In the data rows, the value 128 means zero.
Some points, each followed by its number:
[123 132 158 136 127 136 130  96 123 128 133 114 133 104 156 136 119 156
 101 153 153 108 138 134 111 100 125 166 100 137 124 128 143 157 170 120
 132 135 117 151 138  95 154 148 103 143 133 111 124 153 158 126 141 125
 113 139 107 138 123 127 123 158 118 126] 0
[188 179 130  64 154 127 123 123 132  77 124 160  79 118  48 113 145 189
 140  93 110 152 116 116 230  69 205 107 105 145 187  55 130 129 102 129
  77 148 200 156 187 178 114  69 149 120  67 100 179 125  87 141 119 177
 164 129 130 104  49 124  94 168 127 115] 1
[125 154 131 167 141 118 129 103 124 118 159 147 109 116 127 120 126 129
  95 107 155 127 128 142 135 125  89 181 106 128 126 143 132 127 145 170
 154 128 133 110 122 155 181 110 145  92 145 152 127  88 159 155 104 125
 149 112 164 152 117 127 111 128 135 119] 2
[108 104 102 154 128 119  84 126 152 118 140 153  92  81 121 138 144 123
 141 119 123 119 125 147 138 145 132 132  96 140 119 125 158 115 125 130
 173 155 136 148  75 167 154 118 183 119 132 156 125 160 147  85 147 142
 109 137 143 149 165 132 126 108 129 134] 3
[ 96 181 166 138 216 133 119 157 118 164  75 174 124 121 179   0 113 129
  99 104 130 113  57 160 152 140 134 140 134 174  49  92 165 112 141  92
 117 139 150 156 112 127  82 103 165  60 145 198 199 141 123 139 116  95
  85  65 142  67 136 100 170 162 137 111] 4
[175 109 138  98  95 165 105  94 119  79 159 130 105 110 180 179 157 125
 162 111  60 163 134 117 117 156 122  73  94  91 163 141 156 154 118 119
 164 134 120 103  91  49 158 191 143 124  86 111  88 150 183 180  85 118
 112 130  73 132 104 106 154  90 130  54] 5
[ 67 105 117  77 129  92  92 106 141  88 114 160 130 145  78 144 137 174
 147 115 190 103 112 163 145  66 168 176 105 140 156 136 112  81 118 198
  62  61 139 165 116  70 121  87  97 135 154  88 146 102  93 202  72 123
 158  91 106  71  94 121 112 145 120 136] 6
[129 157 145 129 139 111 144  75 124 150 145  94 174 174  82 112  71  99
 102  86 112  95 122  95 144 112  89 198 132 121 119 111 141 216 158  79
 132  70 157 160 168 116 168  82  70 147 121  87 122 116 146 121 122 130
 110  91 119 167 151 169 124 111 119  85] 7
[134  98 124 113 167 136 193 222  96 255 108  63 188 130 117 121  36  72
  95 138 120  52 143 137 124 107 106 120 161  88 115  46 124 151 161 178
 145  73  86 122 223 122 120 172 128 137 188 135 180  95 127  91 221  74
 143  36 151  61 132 109 231 165 111 171] 8
[191  83 154 131  77 111 122 110 137 163 105 113 102 147 108 149 143 154
 155 119 124 144 128 116 163 137 151 120 103 125 169 132 133  99  98 106
 115 171  91 118 146 166  86 166 130 150  83 117 144 131  71 134 138 121
 151 163 123 126 124 130 116 110 178 138] 9
New points follow, each followed by the numbers of its five nearest points above by angle, seen from the average point of the numbered points, smallest number first.
[ 68  86 103 153 160 137 119 213 129 161 107 150  98 137 181 176 174 173
 162 227 163 239 108 120  66 140 106 106 110 135  72 214 109  95 172 144
 138 135 126 154 102  53  82 135 211 159 186 146 174 122  18 104  69  98
 133  93 129  82 140  65 174 163 127 184] 3 4 6 8 9
[ 94 168 103 156 170 140 127 140 122 137 117 161 154 137 178  59  95 148
 140 127 169  78 102 133 136 143 117 136 125 153  85 121 146 135 140 130
 140 114 136 155 144 125 129 116 114  93 119 125 164 139 127 130 143 108
  94  82 138 106 130 117 127 146 124 143] 0 2 4 7 8
[110 114 118 121 126 116 115 104 149 122 118 144 104 130 130 129 121 149
 137 107  94 177 117 125 114 160 153 102 110 116 152 110 127 104 139 105
 146 114 122 146 131 120 110  89 109 148 127 157 127 143 125 153 103 128
 110 155 147 168  86 164 121  97 114  98] 1 2 3 5 9
[ 74 136  96 142 156  63 179 145 120 134 162 136 142 142 143  80  86  75
 155 135  46 118  81 126 100 128 143  62 148 124  81 107 147 127 126 134
 149 114 163 138 129 122 152 105 148 140 149 135 156 104 159 115 160 105
 137 153 114 133 175 105 155 143 118 130] 3 4 5 7 8
[168 141 129 103 183 159 166 175 139 127 104 151 134 124  45  96  97 127
 112 116 124 117 120 154 204 116 175 100 192  96 131 109 113  61  77 126
 115 115  98  91 139 193 131 109 141  83  96  94 150 135 103 131 207 163
 119 104 170  90 118 139 124 178 139 175] 1 3 4 8 9
[134 170 156  69  91  65 115  93 116 166  78 100  86 164  43 120 144 101
 147 101 177 187 188 104  74  80 172  85  94  52 154 132  42 104 162 150
 143  68 109  83 209 165 136 202 121 132 146 133 111 165 166 216  52 166
 135 154 106 242  84 105  15 125  37  46] 1 2 5 6 9
[111 163 103 158 165 169 118 157 121 130 120 159 145 105 140  60 114 150
 160 104 167 107  95 151 147 122 143 175 130 144 105 103 152 139 157 153
 122 120 138 142 133 138 126  99 114  79 146 154 158 136 124 126 136 125
 113  74 154 106 117 109 149 161 104 105] 2 3 4 6 8
[124  96 140 129 118 151  86  93 151 113 158  87 108 144 121 130 152 160
 111 106 169 110 134 119 104 121 106 138 109 121 124 181 126 145 105 119
  71 113  98 154 109 115 164 150 143 155 100  86  90 111 147 125 101 115
 125 102 128 121 106  83 107  95 153 110] 0 2 5 6 9
[156 132 112 131  96 138 134 119 127 109 145 108 117 129 155 142 145 132
 161 121 102 133 130 119 118 154 147  97 127  95 115 122 116 142 164 124
 149 126 109 129 111  90 115 126 104 130 101 134  86 136 157 156  90 133
 105 145 107 154 108 122 126 122 101 117] 0 2 3 5 9
[155 129 148 136 131 119 140 106 136  78 128 123 110 107  42 113 110 134
 131 108 117  69 125 109 130 134 122 150 131 129 155 131 147 148 138  85
 106 147 123 144 158 125 131  90 106 138  70 111  95  95 165 122 164 160
 121 144  96 153 108 152  93 158 116 131] 0 1 3 7 9
[143 160 150 133  65  98 118 115 143  98 157 130 113 128 175 159 143  94
 114 121 172 109 169 159 129 108 112 157 125 151 122 143 142 134  92 140
 134 179 144  66  90 143 135 158 124 141  77  95 129 167 130 107 128 121
 156 197 120 122 139 118 127 160 175 146] 0 2 3 5 9
[182  98 138 105  61 139 172 133 111 138  95  51 128 158 120 192 149  94
 150 134 111 177 170  87 130 136 156  91 123  85 208  96 112 152  81  95
 132 156  86  72 119 133  94 171 109 174  99 123  76 165 142 133 129 146
 132 190 116 151  99 144 124  96 150 123] 0 1 3 5 9
[143 126 132  96 143 140 114 169  97 144 135 143 180 173 144 147 130 151
 152 134 142 151 125 121  84 111 127 153 165 147 137 110  83 195 161 114
 135  60 148 146 160 115 122 147 153 125 183 159 146 109 132 149  81 103
 110  71 150 118 120 129 177 102 111 113] 4 5 6 7 8
[170 193 122 136 143 173 183 159  76 150 187 148 149 119 140 136  89 102
  57 102  91  69 114 150 155 115 135 137 134 145 132 130 205  93 132 145
 152  85 129 109 145  88 130 115 101 142 102 130 122 102 146  93 176 105
 151  83 139 101 167 135 167  92 181 181] 0 2 4 7 8
[140 138 118 116 154 106 152 150 162 104 131 144 135 116 101 114 109  98
 108 113 136  88 129 132 148  81 141 136 114 142 128 119 147 151 121 155
  95 128 168 143 125 137 139 128 127 120  99 118 101 107 149 119 146 127
 123 139 119 112 172 121 147 126 131 116] 1 2 3 7 8
